(in the rows, 128 means zero)
Each path below is one point turned by a fixed rotation once a step. After each direction that follows a path, write how fast that rotation turns it, in degrees each step (0 if it stays still).
Each turn is a multiple of 5 degrees from 10 to 175, or 0.
Each row of a path follows its step; steps can be skipped.
Rotation 1:
step 0: [141 122 121 125 128 127 126 125 121 134 122 120 126 120 127 129 135 123
 122 143 130 121 130 132 124 118 132 133 124 138 132 127 125 132 118 138
 132 127 115 126 125 127 131 132 138 122 130 120 129 125 131 131 135 135
 134 132 127 125 132 135 128 122 122 121 130 139 130 122 130 142 138 124]
step 2: [138 121 126 127 124 134 124 127 128 129 126 113 140 120 146 125 139 124
 126 137 125 134 126 125 134 129 124 138 120 135 132 125 125 121 122 128
 125 125 121 137 133 123 141 119 117 122 127 126 133 129 122 131 131 126
 135 131 125 126 121 119 123 129 128 128 134 135 130 127 130 133 121 132]
step 3: [131 126 127 132 121 121 134 123 116 122 122 129 135 127 135 125 142 116
 129 127 133 133 126 130 130 127 133 135 126 135 129 132 128 127 128 128
 122 132 115 119 131 123 133 121 113 119 134 116 116 121 132 138 125 127
 134 123 129 124 123 128 125 137 123 122 133 132 124 128 133 124 120 127]
step 4: [131 126 119 126 128 121 129 128 119 134 131 131 134 121 133 116 139 116
 127 130 126 128 140 137 127 128 138 131 115 128 129 123 123 131 125 125
 128 121 121 123 130 126 129 121 123 125 122 117 134 117 135 120 121 123
 135 133 121 118 135 130 127 133 132 116 137 129 119 134 131 133 129 125]
step 5: [131 126 125 123 135 128 134 128 126 127 116 123 128 129 133 137 129 125
 127 127 135 116 128 139 122 127 127 126 116 129 139 127 134 123 123 126
 129 118 126 121 128 136 133 124 126 121 124 116 130 115 127 138 114 137
 134 128 122 127 130 134 127 129 134 121 141 132 126 129 138 137 130 126]
step 8: [138 127 117 129 130 126 121 136 120 124 133 129 129 117 127 119 130 119
 126 128 125 131 122 130 125 133 132 144 123 141 130 134 129 125 120 126
 123 122 115 126 121 136 137 133 114 126 119 123 127 122 135 133 133 137
 133 129 124 126 135 131 127 132 121 131 124 132 127 124 127 135 126 138]
step 12: [126 123 117 123 126 132 125 130 112 138 126 121 136 117 129 130 145 125
 130 135 121 126 125 133 138 129 123 129 120 143 131 128 122 121 117 133
 126 120 125 127 137 119 130 123 126 128 132 125 133 124 123 135 121 130
 133 128 119 126 132 126 133 129 123 132 135 128 128 127 135 135 128 135]
step 13: [133 119 118 124 136 118 128 136 113 126 126 123 124 121 131 135 140 115
 125 136 128 134 120 125 134 131 129 131 123 135 139 130 133 125 123 129
 123 133 121 127 131 134 123 116 124 118 130 121 117 121 128 136 127 127
 126 125 125 133 125 125 127 130 135 117 128 133 126 129 132 135 125 125]
step 14: [140 127 120 124 130 123 126 135 118 130 126 124 131 130 135 133 135 122
 125 127 125 135 134 134 135 122 137 141 116 133 138 125 128 133 134 120
 134 128 119 134 129 130 133 129 123 124 126 122 129 121 129 132 130 131
 138 131 122 121 132 117 131 132 131 126 129 130 120 149 132 130 126 125]
Directions:
[129 126 128 127 128 129 130 132 132 128 128 128 127 126 127 129 128 128
 129 130 127 126 130 128 128 129 129 127 128 130 128 129 127 126 126 130
 128 131 131 128 128 127 129 129 128 128 129 127 131 130 127 129 126 128
 129 126 126 128 127 128 126 126 127 129 127 130 131 128 129 125 126 128]	70
[130 129 127 128 127 128 130 126 129 125 127 128 126 129 127 131 129 128
 127 130 132 125 126 128 129 128 127 125 127 123 130 129 128 129 127 128
 127 130 127 126 129 128 126 129 124 125 128 130 127 129 127 127 129 128
 129 127 128 129 129 128 129 127 130 128 128 128 127 126 129 127 127 127]	170
[128 129 128 128 131 126 125 127 128 128 128 127 129 129 129 131 125 127
 129 126 126 126 130 131 128 128 130 127 128 127 128 128 128 129 129 129
 128 126 129 128 129 128 127 129 126 127 128 129 127 124 130 129 129 125
 128 127 128 128 126 130 127 126 130 128 128 129 126 129 129 128 122 130]	35
[129 128 127 127 128 125 130 131 128 130 131 128 130 129 129 130 131 127
 129 127 128 129 129 125 130 130 128 130 128 128 124 130 130 130 128 127
 130 129 129 126 128 127 128 127 123 127 127 127 125 127 129 126 129 130
 126 130 128 128 128 128 127 129 129 129 128 128 129 128 126 128 128 130]	70
[126 128 128 126 127 130 128 129 128 127 130 129 127 127 128 129 126 129
 127 128 127 127 126 128 129 131 128 127 125 129 129 126 127 125 128 130
 130 126 126 124 126 128 128 125 128 131 127 128 126 126 129 127 126 127
 126 129 127 130 130 126 128 124 130 128 128 128 130 127 128 129 129 129]	95
Rotation 2:
step 0: [134 135 119 115 121 126 141 128 122 121 134 121 135 122 126 118 131 130
 129 123 128 119 127 129 129 133 121 128 137 133 124 122 136 124 134 129
 130 128 125 113 135 127 136 127 118 137 118 135 130 139 125 122 129 122
 121 114 115 131 138 144 117 132 132 141 126 126 128 131 120 137 132 122]
step 1: [125 140 127 124 136 129 127 130 134 121 134 120 131 130 111 112 124 123
 121 130 125 129 136 131 128 132 120 123 140 138 127 127 124 132 136 128
 132 139 120 125 130 142 135 130 128 142 129 118 128 136 120 131 138 120
 124 138 140 129 140 136 127 135 126 128 130 139 130 125 131 115 134 127]
step 2: [128 136 141 129 134 128 122 131 122 130 139 110 130 135 128 119 122 120
 122 123 124 118 133 124 141 132 136 132 138 124 134 129 128 107 126 135
 121 125 130 116 127 130 138 134 123 127 118 121 128 115 132 139 129 120
 118 131 134 133 132 133 117 127 132 128 124 126 138 135 129 127 129 134]
step 4: [122 126 129 123 132 115 133 130 126 124 132 125 132 131 125 116 135 123
 133 125 125 124 139 125 126 135 112 136 144 133 129 117 130 126 129 135
 136 130 116 129 133 131 144 120 111 126 132 128 122 127 145 118 128 124
 126 124 131 130 146 125 130 134 132 135 131 130 131 133 126 132 135 122]
step 5: [132 135 121 115 128 128 128 123 123 125 141 118 135 123 114 121 123 133
 125 124 137 127 133 123 133 128 128 126 135 124 123 137 126 125 131 128
 126 137 136 124 130 129 140 124 122 135 124 123 127 129 121 137 145 132
 129 115 139 126 147 134 126 117 137 134 123 129 136 132 128 133 143 126]
step 6: [124 127 122 131 125 132 130 126 138 125 135 114 139 135 126 117 134 124
 121 136 122 127 138 116 142 135 132 128 129 139 131 118 132 120 144 134
 135 133 132 127 126 137 141 135 127 130 117 120 134 131 119 136 131 123
 122 130 123 134 127 135 116 129 130 135 135 143 128 136 133 132 127 132]
step 7: [116 131 130 131 143 121 114 121 127 133 134 122 121 132 121 128 126 127
 129 131 136 116 122 136 129 139 134 128 131 137 130 115 129 119 133 125
 130 127 116 126 125 133 138 125 129 135 120 126 126 133 143 140 125 116
 117 122 135 133 137 141 124 136 131 139 122 123 134 133 126 123 130 127]
step 8: [131 135 122 118 132 123 133 126 126 133 131 123 129 130 115 115 128 122
 127 130 124 118 139 140 133 134 122 134 130 132 124 126 126 112 125 131
 122 140 125 122 130 139 140 117 110 122 124 136 121 126 128 126 121 130
 117 122 135 125 126 135 119 118 130 127 137 121 133 119 132 133 132 120]
step 11: [121 144 127 130 133 132 119 125 123 120 134 108 127 136 119 109 130 134
 125 129 135 131 135 130 134 142 134 129 123 147 123 128 128 127 141 131
 124 130 127 134 122 131 144 126 125 124 126 134 125 132 133 127 131 129
 127 121 133 125 128 128 121 129 141 138 126 127 133 131 126 133 117 134]
Directions:
[125 129 127 126 129 126 128 130 128 128 131 128 130 125 127 125 131 131
 129 127 127 127 129 126 127 126 126 127 129 127 126 128 131 129 128 126
 127 129 129 127 127 127 128 130 128 129 129 125 131 129 128 129 129 127
 130 129 127 128 124 128 127 128 131 127 126 129 127 127 129 127 130 130]	80
[130 127 128 128 127 126 132 129 127 125 130 129 129 129 129 128 127 129
 129 126 129 126 128 130 128 129 125 128 127 129 127 130 128 130 127 124
 128 129 125 125 129 128 129 124 127 129 130 128 126 129 128 128 127 129
 128 129 128 125 129 128 127 129 127 129 128 129 128 127 132 129 129 127]	90
[129 132 125 131 125 130 130 128 127 127 127 129 127 125 128 125 129 129
 126 126 126 129 127 129 130 129 127 126 127 127 129 128 128 129 128 127
 127 128 129 131 128 128 127 127 127 127 125 131 127 130 128 128 128 130
 127 129 127 128 127 129 125 125 128 130 129 129 131 126 128 129 128 129]	135
Rotation 3:
step 0: [137 121 127 115 123 136 136 135 134 130 140 127 128 126 124 122 123 135
 129 126 134 130 121 140 126 135 126 134 125 126 133 116 139 132 132 133
 134 135 130 129 126 145 128 124 130 125 119 111 125 125 126 137 121 137
 122 132 139 128 126 122 135 119 126 130 121 122 131 131 130 123 140 133]
step 3: [137 135 134 117 121 136 118 119 127 133 133 120 134 135 116 141 107 128
 125 130 128 129 124 135 130 127 129 121 133 127 131 128 139 127 134 123
 129 129 136 128 136 133 127 129 129 121 135 138 119 129 128 132 123 130
 129 133 128 126 136 124 122 125 130 123 139 139 114 122 136 124 125 120]
step 4: [131 129 140 129 140 124 128 120 140 130 136 125 125 124 134 133 130 120
 113 136 130 119 132 132 129 121 126 118 127 126 138 143 119 113 135 140
 137 133 122 121 132 124 130 137 127 133 131 130 125 128 127 123 128 129
 136 114 133 128 117 121 124 124 126 127 126 124 123 134 133 132 134 131]
step 5: [140 120 128 133 128 123 126 145 140 131 119 125 139 136 123 131 138 129
 135 123 135 129 118 136 115 125 131 139 128 123 125 132 138 119 130 123
 133 130 134 131 122 131 126 123 128 135 127 128 127 129 116 128 132 125
 123 118 123 136 125 118 121 135 115 124 129 120 120 127 126 134 129 117]
step 6: [123 133 125 124 119 124 129 127 127 134 130 138 120 140 121 124 141 125
 128 134 127 133 127 127 131 132 118 134 139 120 127 124 124 123 133 118
 133 114 121 134 123 139 128 134 144 136 128 136 124 133 130 140 123 137
 140 129 124 133 121 131 129 132 128 122 126 132 118 132 138 121 135 133]
step 8: [135 141 110 137 144 130 124 125 128 127 122 134 123 134 130 134 121 128
 128 134 127 129 123 132 128 123 129 134 124 121 121 121 131 136 123 125
 124 123 130 137 133 123 124 130 123 115 127 131 135 142 120 123 125 127
 140 117 126 126 133 123 124 138 129 128 132 136 118 137 115 122 122 127]
step 9: [126 138 131 124 135 137 139 131 134 125 124 131 117 138 132 125 133 129
 121 128 136 129 130 128 132 123 118 123 137 127 134 135 122 126 131 121
 125 122 134 129 136 128 139 116 116 137 134 114 121 126 125 128 123 127
 127 142 143 117 133 126 122 121 122 126 134 136 129 136 125 124 137 126]
step 10: [129 128 127 119 120 128 119 125 137 130 133 130 138 124 139 135 117 123
 139 136 130 118 129 122 126 129 120 125 135 131 127 129 127 125 122 115
 126 135 132 136 125 132 129 139 119 132 142 117 137 122 131 128 129 135
 126 120 120 128 128 129 125 128 118 122 137 122 137 142 123 134 124 117]
step 12: [132 122 119 119 132 128 135 128 121 132 115 133 142 133 120 138 135 132
 144 131 135 119 130 125 133 137 134 123 130 124 139 131 133 129 131 137
 123 126 140 124 119 131 120 128 135 125 131 123 131 120 127 139 124 129
 131 149 138 132 131 133 124 134 132 121 129 125 130 125 127 123 127 125]
Directions:
[126 129 128 128 126 129 129 127 127 129 130 127 127 126 127 125 128 127
 129 132 128 128 128 129 126 131 129 130 127 129 126 130 126 127 128 130
 127 129 127 130 128 124 128 127 131 129 130 127 130 129 126 127 128 127
 127 130 127 129 131 124 127 127 128 128 128 129 129 125 127 128 127 129]	0
[127 125 129 127 126 126 128 130 130 128 129 129 127 130 127 131 131 130
 126 129 128 125 126 128 129 128 129 129 128 128 128 128 128 128 128 126
 130 131 127 126 126 129 128 130 128 126 131 128 126 129 130 129 128 127
 128 128 128 130 129 125 126 128 128 128 128 129 131 128 126 132 129 130]	60
Rotation 4:
step 0: [125 125 135 128 120 133 124 116 124 128 136 129 121 126 122 121 126 127
 131 130 127 136 123 139 130 127 123 133 131 135 129 128 115 116 117 112
 123 137 123 134 131 125 127 122 131 120 138 127 125 122 131 121 145 126
 134 118 130 138 127 116 121 127 130 129 132 124 127 132 134 121 137 120]
step 3: [131 130 126 134 124 136 138 122 133 121 114 126 122 130 134 114 136 123
 125 119 132 132 134 140 129 127 134 130 130 139 132 136 131 127 127 123
 125 127 124 131 135 128 125 142 133 121 137 121 124 140 130 124 141 122
 130 127 128 125 122 118 124 119 138 133 125 120 128 133 136 121 123 114]
step 5: [125 118 123 123 131 125 131 129 134 133 130 135 121 134 130 129 145 136
 123 128 134 120 128 134 129 133 126 134 131 122 139 123 123 118 129 124
 117 121 125 133 125 130 120 131 129 121 138 120 119 125 118 124 137 122
 130 120 138 114 125 124 127 131 133 127 140 128 128 128 130 122 146 128]
step 6: [117 119 123 123 119 130 136 118 127 123 132 129 133 129 118 125 129 125
 124 120 126 135 125 118 131 131 140 137 128 130 120 126 126 129 128 109
 135 128 133 115 127 129 130 136 139 126 134 115 139 130 125 127 137 128
 127 127 129 125 125 126 128 116 141 134 121 122 123 135 132 123 118 129]
step 7: [129 134 127 128 111 130 125 144 129 136 124 136 128 133 113 134 123 135
 124 138 129 130 129 130 124 129 126 134 129 128 137 118 128 135 123 122
 118 122 115 127 121 127 135 127 129 124 126 126 137 114 126 126 129 137
 119 128 131 124 134 136 112 130 133 122 137 133 126 133 132 127 138 134]
step 9: [122 123 130 126 121 125 126 130 131 134 133 129 120 129 122 130 117 127
 138 125 129 136 134 131 123 117 139 132 136 144 128 130 130 128 129 126
 132 134 117 124 129 135 128 133 135 120 133 134 138 126 134 128 137 128
 131 144 126 133 125 139 115 124 137 124 112 118 121 136 133 125 125 131]
step 10: [126 127 142 135 123 132 122 135 125 130 121 128 129 131 126 121 136 132
 128 129 135 130 128 140 127 119 132 122 134 119 131 125 128 133 136 126
 124 114 118 128 132 139 123 137 117 131 122 128 114 120 122 120 134 139
 131 123 129 137 134 130 116 132 132 130 135 132 131 130 130 123 145 128]
step 12: [126 125 132 131 110 131 131 134 138 130 126 133 124 123 135 130 121 122
 138 115 130 143 129 132 130 127 134 126 126 122 141 116 125 131 126 131
 126 118 123 127 130 130 123 139 128 130 139 128 139 126 125 133 137 135
 121 134 124 120 120 128 116 117 129 134 126 127 117 125 122 125 134 133]
step 14: [113 135 117 118 118 126 128 134 135 127 127 137 133 134 127 125 126 133
 126 119 122 118 134 125 119 132 118 132 128 129 134 129 130 129 122 125
 130 130 127 126 135 123 120 140 131 124 142 121 137 125 132 123 140 123
 130 128 135 122 114 127 129 124 138 127 116 118 127 136 136 130 123 123]
Directions:
[128 129 128 130 129 129 125 127 127 133 130 128 128 125 130 130 130 128
 125 131 130 128 129 131 129 128 128 125 129 126 130 125 128 129 128 128
 129 126 128 126 128 128 129 128 128 128 128 129 128 127 127 131 126 129
 127 126 127 127 128 130 126 129 127 129 130 125 129 129 130 129 128 131]	135
[127 130 127 129 127 127 129 129 126 127 129 129 126 128 127 128 130 128
 125 131 131 130 126 126 127 131 130 129 127 128 128 129 127 127 131 129
 128 127 126 124 128 127 129 126 130 128 126 127 127 126 130 128 131 126
 129 128 130 127 129 130 128 128 128 126 127 127 127 127 125 127 127 129]	35
[130 127 131 129 126 130 129 130 128 130 127 132 128 129 129 129 129 130
 129 127 129 128 128 128 128 129 128 129 127 125 127 131 127 128 129 127
 125 126 128 130 129 132 127 124 129 128 127 129 129 127 127 128 127 128
 130 129 128 128 128 129 126 129 126 129 130 128 129 126 128 131 127 130]	135
